Families of rows that turns and mirrors carry onto each other, the same ones carrying the whole set onto itself: the rest of each named row's family, in list order:
5 families of 6 rows:
Nama: [ -6.6   3.7  -5.5  -0.7  10.5 -19.6   4.6  21.2   5.9   5.0 -17.0  16.4
 -13.5 -18.1  -8.0   8.6 -20.7   2.7 -13.1  -0.3  -4.9  -0.7  -4.0  -9.0
 -12.0   2.3  -8.3 -17.4  20.0 -21.8  -1.2 -19.7   2.4  -2.9 -20.6 -14.6
   5.9 -25.4  -0.7  -2.9 -14.7   7.6  22.9  -2.8 -19.5  26.3  -5.5   5.7
   2.7  -2.6 -23.1  10.0 -21.2 -18.4  15.6  -5.8  19.9  -3.1  16.5]
pek: [ 10.7  11.1  -1.0  -4.0  -3.7   7.9  -7.9  10.0   3.1  -1.5  23.6  10.8
   2.0  -6.1  13.4  -5.2 -14.5  -3.6  -4.3   5.2  -6.0  -3.3 -23.3  -3.6
  10.7  -0.7  -1.6  -4.2  -7.9   8.8  14.9  -7.6  -5.3 -23.9 -15.9  17.7
  -4.8 -16.0  22.3   4.8   4.1   4.6   9.7  -0.5 -31.5  30.3 -27.2   6.9
  -3.1  -3.3  30.2  12.0  29.8   0.0  -0.2   4.5  -7.8 -19.3  14.7]
suk: [-21.2 -10.0  -6.1  10.0  -0.5  19.6  12.1  17.0   2.6  21.9 -12.4   7.9
 -20.3  -4.6 -14.0  17.0   2.6  13.1  21.4 -10.3 -18.4  -2.2  -4.1 -14.6
  -6.1 -21.3  17.3   2.5  15.0   4.9  -9.3  -0.5  -9.7 -13.1   5.7  -3.2
  -9.8  18.6  -5.1   6.9  -7.0  14.2  16.2   2.1 -14.9  25.3 -19.4  29.4
  -0.6 -26.1   1.4  -9.2 -11.5 -16.2  -0.7 -16.2  -9.9  23.9   3.4]
gak: [  5.8  17.0 -19.0  29.6   0.1  17.6   3.8  17.5   7.9  13.3  -8.6   7.8
 -13.8 -12.5  -3.2  -8.5 -26.8   3.6 -18.7 -11.6  10.2 -22.8 -10.0 -18.7
 -16.9 -17.1   7.9   0.0  -1.0   5.7 -22.1  33.9   6.8  -9.9   1.0 -24.2
   5.7  -7.0  -2.0 -14.9 -19.9  16.3   6.3   7.2 -21.7  16.8 -25.0  12.8
   3.3  -0.8  18.7  -7.0  12.4  -3.0   4.2 -16.9   8.1 -16.6  14.2]
Nupap: [-11.8  10.4  -4.6   2.3   5.4  11.5  -1.3  17.0   9.9  29.3  -4.6  10.1
 -28.8 -12.9  -4.6   0.1  11.7  11.2  31.8 -20.4 -17.9 -10.2 -18.2  -9.5
  -4.3 -11.7  -6.2 -19.2  17.8  -6.5  -6.0 -12.4 -19.5  -8.6   6.2   7.5
  -5.1  10.8  -4.1 -12.4  -6.1   4.7   4.3   3.4 -15.9  18.2  -9.5  12.6
  17.2 -11.8  13.1 -21.4   1.5 -26.0   8.8 -18.6  -8.4  22.1  -5.9]
butuf: [ 19.4   1.7  -7.3   5.9 -14.2 -11.7   3.3  -6.5   0.9  -5.9   3.4  15.1
  -0.6  -4.9  23.1  -2.7  -9.8  -0.5   2.1  -2.3  -5.1 -12.3 -10.1   2.7
  25.1   3.5   2.1 -17.2   6.7   2.4   4.7 -16.0 -15.3  -7.8  -7.0  -7.0
   8.1 -18.2  17.7  -4.2  -2.1   3.2  18.3   0.6 -29.9  35.1 -11.7  14.2
   0.9   6.4  14.3  16.8  14.6   5.8   0.5 -26.1  -8.3 -13.3  25.4]
tekam: [ -0.2  23.6 -27.2  23.8  -9.2  15.2   1.3  29.0  -2.2  11.8   0.7  12.4
 -16.2 -23.8  -5.4 -13.5 -17.4   4.9  -4.0   9.4  22.6 -16.4  -9.5 -18.8
  -3.7 -23.0  11.1   3.0 -20.3   2.9 -18.8  12.4   1.4  -6.7 -14.7 -12.5
 -12.5  -6.2 -10.1 -10.2  -1.7  21.7  17.8   0.4 -28.7  -0.4 -22.3  15.6
  -0.5  12.1   7.6   4.4  19.6   3.7  14.5 -13.3  -5.4  -7.2  23.4]
Zif: [ -2.9   7.6   3.1   7.2  21.0  -2.7   1.7  15.9  25.8  10.1 -10.2   8.9
 -12.0 -26.4  -8.0  12.7 -27.9 -10.6   7.0  -0.7  -6.6   4.6   8.3  -5.4
  -8.8   7.7  26.8  -7.2   4.6 -25.2   2.7  -2.5   1.5 -22.8 -24.6 -14.8
  -5.4 -18.7  -1.5 -21.3 -15.5  17.4  35.8   3.2 -23.6  30.1 -19.3   9.8
  -3.3   7.0  -8.2  18.6 -10.7 -23.2  14.6 -10.9  -0.4   2.6  12.7]
risok: [ 24.6   6.8  -5.7   6.6  13.9  12.3  15.8  32.8  11.0  12.7  34.6 -18.5
 -27.8 -20.5  11.1  -5.2 -17.5  -8.4  -0.3 -18.9  -4.4   5.2 -10.1 -15.6
  13.3   1.9   2.5  -6.1  10.3  10.7 -25.6   9.2  25.9 -23.9  -0.6   4.0
 -28.2 -16.3   7.6   5.3 -10.4  21.6   3.1 -13.0 -13.2  13.9  -8.7   1.6
  -8.1 -11.5  11.9  -3.9   8.4  -7.2   7.7 -24.5   1.2   6.7  26.0]
gatod: [ -0.2  11.2  -0.7  -2.8  -6.9 -17.0  -3.4   4.3  10.2  -1.5   1.9  17.8
 -10.2  -6.3 -19.6  -1.5  -7.4   4.7   6.7  -1.6   0.3  11.2 -15.0   3.8
 -13.5 -15.8  -2.1   5.6   0.3  18.3 -27.8 -26.2  -6.5 -32.1 -21.9  12.1
  -0.2  -7.1  22.7 -13.7  -4.9  30.1  22.3   2.9 -26.7  29.2 -11.2   0.1
  13.8 -15.1  11.4 -32.9   0.3  -5.8  12.7 -21.1  12.6  36.4  22.8]
nen: [  1.0  34.8  -8.3  33.2   0.9   0.4   7.2  19.6   3.8  15.4  -3.4  11.8
 -15.5 -16.3  -6.1 -11.6 -21.7   2.4  -7.7   3.4  16.4 -15.1  -8.7  -4.8
 -10.2 -26.2  -0.9  10.5  -4.0  -3.8 -10.1  17.4  -6.7   3.5 -23.7  -8.7
  -4.4   4.9  -5.6  -6.6  -3.2  35.4   6.5   6.2 -25.5   6.8 -34.0  18.3
   9.8  19.3  24.4  -8.1  10.1  -1.0  17.3 -10.4   2.2   7.4   7.2]
fosos: [ 11.9  -9.1 -15.1 -13.8  -2.8 -12.0  -6.9  10.5   6.3 -13.5  -1.9  10.1
 -13.8  -0.9 -14.3   6.7  -6.6   7.1  -3.8   2.8 -17.3  16.9 -26.1  -3.6
 -23.1  -5.4   4.7   3.6   5.8   6.7 -29.9  -6.3   2.1 -41.9 -13.0  -5.2
   2.3  -3.1  29.9   0.6 -14.2  27.5   6.6   5.1 -16.2  34.8 -14.2  -9.6
  -1.5  -9.8  -3.5 -17.8  -2.7  -5.4  -7.5  -6.3  12.6  40.2   6.1]
ziv: [  8.9   7.9 -16.3   2.4 -21.1   0.2   7.3  10.6  -2.0 -16.3  16.8  19.7
   2.9  -1.4  20.1  -8.2 -26.8  10.9 -20.7  -6.5 -13.1  -7.0  -7.2  -3.7
  21.0  -6.6   3.4  -6.3  -2.9   8.8   3.0  -9.5 -19.6 -22.2 -17.3  -4.9
  -1.1 -21.5  24.9  10.0  -2.4  10.8   7.8   9.0 -31.8  22.8 -21.1  30.6
  10.8  -7.8  20.4   9.5   8.8   5.1  -9.8  -1.7  -1.3  -1.7  19.4]
Ralas: [  6.8  11.4 -11.0  15.6   2.0  23.7  13.3  29.2  -7.4   8.7 -16.9  13.6
 -15.3  -6.5 -15.5   9.3 -27.8   5.6  -9.4  -3.1  23.7 -16.7   0.9  -0.2
   1.0 -24.9   4.7   6.0 -10.4   4.3  -8.7   7.6   0.4  -3.8  -9.8 -15.9
 -20.1  -6.4  -6.8 -12.9 -10.4  29.1  11.4   8.4 -18.2  17.8 -23.3   4.7
  26.0  12.9  15.4  -1.0  17.3   0.5  17.9 -18.0   5.5 -15.0   6.1]
Duzam: [ 16.4   6.1 -13.8   4.3  -4.2   0.3  35.0  31.9   8.6  13.9  10.2 -19.2
 -36.4 -26.2  -0.1  -6.3 -25.1   9.6  -8.0 -11.2  -9.7  12.2  -3.7   3.0
   9.7  -4.3 -14.2   7.9   5.1  11.9 -21.0   2.6  10.0 -27.9   9.9  14.1
 -24.9 -14.9   6.8  -5.3 -24.9  23.9   2.8 -20.0 -25.0  11.1 -25.8 -10.9
  -1.6 -14.0   8.8  -2.9   3.5 -10.7  -3.3 -14.0  -2.3   0.8  10.9]
soga: [ 10.5  -3.5 -10.3  21.9   4.7  12.0  20.7  23.4  24.1  -0.7  28.6 -20.6
 -21.9  -6.5  -2.4  -7.2 -14.7   5.2  -8.3 -23.0 -14.8   2.6  -2.3  -0.5
  10.9  -6.3  -9.9 -12.6   6.9  10.5 -29.6  -5.0   9.9 -29.6  -3.2   0.6
 -14.4   0.3  -6.2  20.0 -14.8  20.1  -1.5 -20.3 -31.6  12.6 -27.3  -8.5
  -1.8 -16.7  24.3   2.5  22.3  -9.8  -4.7 -18.2   5.1  12.0  14.6]
geral: [ -2.5  -9.6 -10.5 -10.9   7.2  15.8   7.1  10.4   4.4  21.3 -18.4  -9.8
 -21.5  -9.7 -11.9   8.2  18.8   6.5  20.4 -12.4  -5.9 -16.9  -2.0 -12.9
  -3.1  -5.8  -9.1   4.1  27.2 -12.7  -3.2 -12.9 -10.0 -14.3   7.3   4.8
  -7.8  -1.3 -14.1  -5.0  -1.3  19.0  23.0  -1.1  -3.7  22.4 -33.4  17.7
   8.5 -25.5  15.2 -16.9  -3.0 -22.1  10.4 -10.4  -3.4   9.7  -0.2]
lovu: [-11.4  -3.1 -18.6  10.0   9.0  -1.8  -6.5  14.8  28.7   5.5 -15.2  10.5
   8.6 -22.3 -18.7   4.9  -7.3  -5.1 -11.3  -0.1 -11.1   1.5   0.2   2.5
 -12.3  -1.4  10.5 -15.1  12.1 -19.3  10.3  -1.9  -4.1 -28.5 -18.0 -17.7
   9.4 -17.3  -6.4  -6.3 -13.2   4.6  19.8   1.6 -36.8  27.5  -1.8  10.6
  13.7  -1.0  -1.9  10.8 -18.1 -26.3   6.6   6.5   3.3  10.5  12.5]
Pidu: [ -2.2  -7.2 -17.8  -7.8  13.5  11.5  11.8  21.1   7.2  24.4   2.4   6.7
 -27.9 -20.6  -0.3  13.8  17.8  -1.1  24.8  -7.3 -24.2  -0.5  -8.7 -12.5
   3.6 -18.5  10.5   0.0   0.6   6.4   0.9 -11.1  -9.4 -23.7  11.0   0.2
  -8.4  13.3  -8.5  -3.9  -6.1  11.0  11.4   4.7 -16.3  19.4 -29.0  12.7
 -11.4 -16.4   4.3  -5.5   3.0  -7.4  20.7 -15.5 -17.6  19.6 -19.7]
Bim: [ -2.8  20.0  -0.3   9.4   2.4 -11.7   3.4   4.9   4.6   4.3   1.1  11.0
   0.8 -27.5 -10.4   1.0 -29.1   0.7  -6.4  -5.2  -8.1   1.0  -6.8  -0.2
 -11.6   7.7   5.3 -23.1   9.8 -13.3   7.3  -4.3  -3.0 -23.4 -19.5   6.0
  17.1  -8.3  -4.9 -24.4 -13.1  16.5  13.9  -2.1 -23.1  19.3  -1.0   3.1
  12.5   1.1 -18.4   2.7 -31.6 -26.9  24.2 -12.4   3.8  10.7   6.5]
tomi: [  6.3  -4.8  -3.7   3.5 -11.5  -9.1  -5.7   6.7   1.9  -6.2   0.8  18.8
 -14.4  -2.8 -26.2  -0.3   5.5   0.6   3.8  19.5  -1.6  11.2 -14.4   0.5
  -3.5  -5.9   3.6  12.5   2.0  14.9 -25.7 -24.3   2.5 -33.1 -16.3   3.5
 -12.3  -5.5   9.7  -4.4  -1.3  22.5  22.0  -2.9 -16.7  30.7 -15.1  -8.9
  -6.4 -11.6 -12.5 -23.3  -4.2   7.9   4.0  -9.2  -0.4  38.0  33.3]
vukur: [ 26.1  19.2  -5.3  10.4  12.4   5.6  17.3  42.9  22.6  12.3  28.3  -9.6
 -22.4 -17.2  14.0  -9.0 -24.2   0.6  -9.1 -21.4 -15.1   5.0  -2.3  10.7
   9.3 -10.1 -14.3   2.6  15.5  11.6 -25.3  -1.0   8.0 -15.3 -10.1   4.3
 -12.4  -1.7   6.4  -5.6  -7.6  29.2   0.2 -23.1 -16.0  12.9 -20.3   3.1
  -6.7   1.3   8.5  -8.8  -5.3 -14.5   5.5 -36.2  -0.8  18.5  14.4]
Farob: [ 10.2   8.6  -7.4   5.8  -9.2 -10.9  13.6  15.7  19.1  -5.8  22.9 -23.8
 -26.4 -18.7   1.6 -13.8   1.2   5.5 -18.6 -25.4  -9.7   8.7   2.6  -7.8
  15.3  -1.7  -1.7 -10.0  12.7  11.2 -25.5  -1.3  -8.1 -18.5 -10.7  -0.6
 -27.9  -5.4   7.5  -3.4 -10.2  25.4   4.5 -25.3 -24.7  17.7 -20.5 -21.1
 -22.4 -17.1  14.6   5.6   4.5  -3.1  16.3 -24.4   3.9  10.6  10.3]
beluz: [-14.2  -2.2  -3.7   4.8   8.9  20.4 -13.1   6.6  12.7  25.0 -11.8   1.9
 -19.7 -18.5  -8.8  15.3  23.9   8.0  24.8  -6.7 -16.1  -5.0 -19.4 -16.2
   1.6 -18.2   1.5   4.9  26.4   1.2  -3.2  -7.4 -14.8  -3.3  -1.1  -1.2
 -14.6  10.8 -10.2  -8.0   8.4   7.6  13.8   1.9 -11.1  28.7  -7.0   2.5
   2.7 -18.2   3.8  -2.8  11.6 -21.2   2.1 -12.9  -7.7  11.2   7.7]
radun: [ 10.6   6.1 -12.6  -9.6  -6.4   4.7   4.5   5.8   4.8  15.6  -1.8   4.3
  -7.7  -3.7  30.4  -1.3 -20.5  11.2 -13.2  -3.2   2.6  -8.8 -20.5   8.5
  24.2  -1.4  -9.9 -15.3   4.7  -3.2   2.2 -21.0  -7.5 -25.4 -20.7   4.9
   0.6  -9.9  31.2   9.6 -13.1  25.6  17.2   1.7 -40.8  30.4 -10.6  15.2
  -0.4   3.1  19.8   8.2  17.0   2.7   2.2   9.7  -4.7 -16.5   7.8]
dedof: [  1.7 -10.8 -22.4 -15.3  -3.7 -26.7   0.1  13.4  -2.5   6.1   3.7  17.3
  -6.2  -7.9   2.3  -0.3  -1.2   2.3  -0.4  14.4   2.6  22.4 -26.6   5.3
 -20.0  -6.5  13.0   6.6   5.8   2.3 -22.3 -10.8  -4.0 -27.5 -17.2 -10.0
 -23.0  -5.8  32.4  -9.5 -16.4  19.5  25.2   1.3 -30.1  36.0 -12.6  -5.3
  -1.5   2.8  12.3  -8.7  12.5   3.1  14.4 -12.3   2.7  39.5  17.8]
sez: [ -9.3  -6.1 -15.4 -16.4   6.7 -25.0   6.1   8.5   2.6 -17.2 -12.7   4.1
 -12.8  -7.6 -16.7   0.9  -3.9  14.1 -13.3   6.0   4.1  -3.8  -8.2   3.2
 -14.4  -9.4  -9.9   4.5   9.2  14.3 -19.0 -18.9  -2.8 -17.9  -8.9  18.5
  -9.3   1.4  29.0  -1.7  -2.4  26.1  20.1   1.2 -25.5  28.7 -18.9  -6.2
   0.0 -11.9 -11.5 -19.1  11.7   7.3   7.7  -8.8  -9.7  41.4  18.3]
zed: [ -1.5   0.1  -2.5  12.6   2.2  -1.1  -0.4   4.9  14.4   5.5  -2.4   7.0
  -3.3 -26.6  -2.1  -2.3  -2.4  -2.2 -10.1   5.3  -0.2  11.5  -7.1 -17.7
 -13.0  11.2  10.4 -15.7  22.3 -15.9  10.7   5.0  -3.9 -23.6 -14.0   1.1
   2.5 -26.3   0.2 -10.3  -4.1   7.6  17.7   7.1 -16.9  23.2   5.0   1.5
  -1.1   6.1 -30.9   5.9 -28.9 -12.2  14.6  -0.4   7.9   8.3   8.7]
Gobu: [ -2.6  15.5   0.7  30.4  -1.7   7.2  15.4   9.7  11.4   0.9  -3.8  20.3
 -24.8 -13.9  -8.6   0.8  -7.3  12.1   0.3   1.2  23.0 -17.4  -4.8 -23.7
   2.2  -8.0   1.7   7.7  -3.7   6.8 -16.8  20.9  -6.2  -3.8   1.1 -15.3
  -1.2 -14.2 -15.7 -12.0 -23.3  16.2  17.1  10.0 -16.1  14.2 -33.1   2.9
  -3.4   5.8  17.4 -15.0  24.8  -2.6  24.4 -23.2   8.7  -0.5   5.8]
Kotu: [ 13.2  21.9   0.3   5.9   3.2  -1.5   0.1  10.1  -3.4  11.8  24.7  18.6
   4.8  -5.1  23.9 -16.8 -16.0  -5.6  -5.1  -2.8  -5.6   0.3 -12.8  12.3
  13.2  -8.1 -14.6  -6.5   5.3   1.4  14.9 -18.4  -9.4 -18.1  -4.2   5.7
  14.7 -18.8  21.8  -2.4  -8.1  17.9   5.5  -0.9 -27.5  38.9 -27.8  22.8
   3.6   1.3  27.5  -0.3  19.4  -7.7  -3.2  -1.3  -0.9   2.9   6.7]

Which other rows belong to the same family as sez? Nama, Ralas, Duzam, geral, radun
Which other rows belong to the same family as zed? pek, tekam, risok, tomi, beluz
Which other rows belong to the same family as Bim? Nupap, gatod, nen, vukur, Kotu
Which other rows belong to the same family as fosos? suk, gak, ziv, soga, lovu

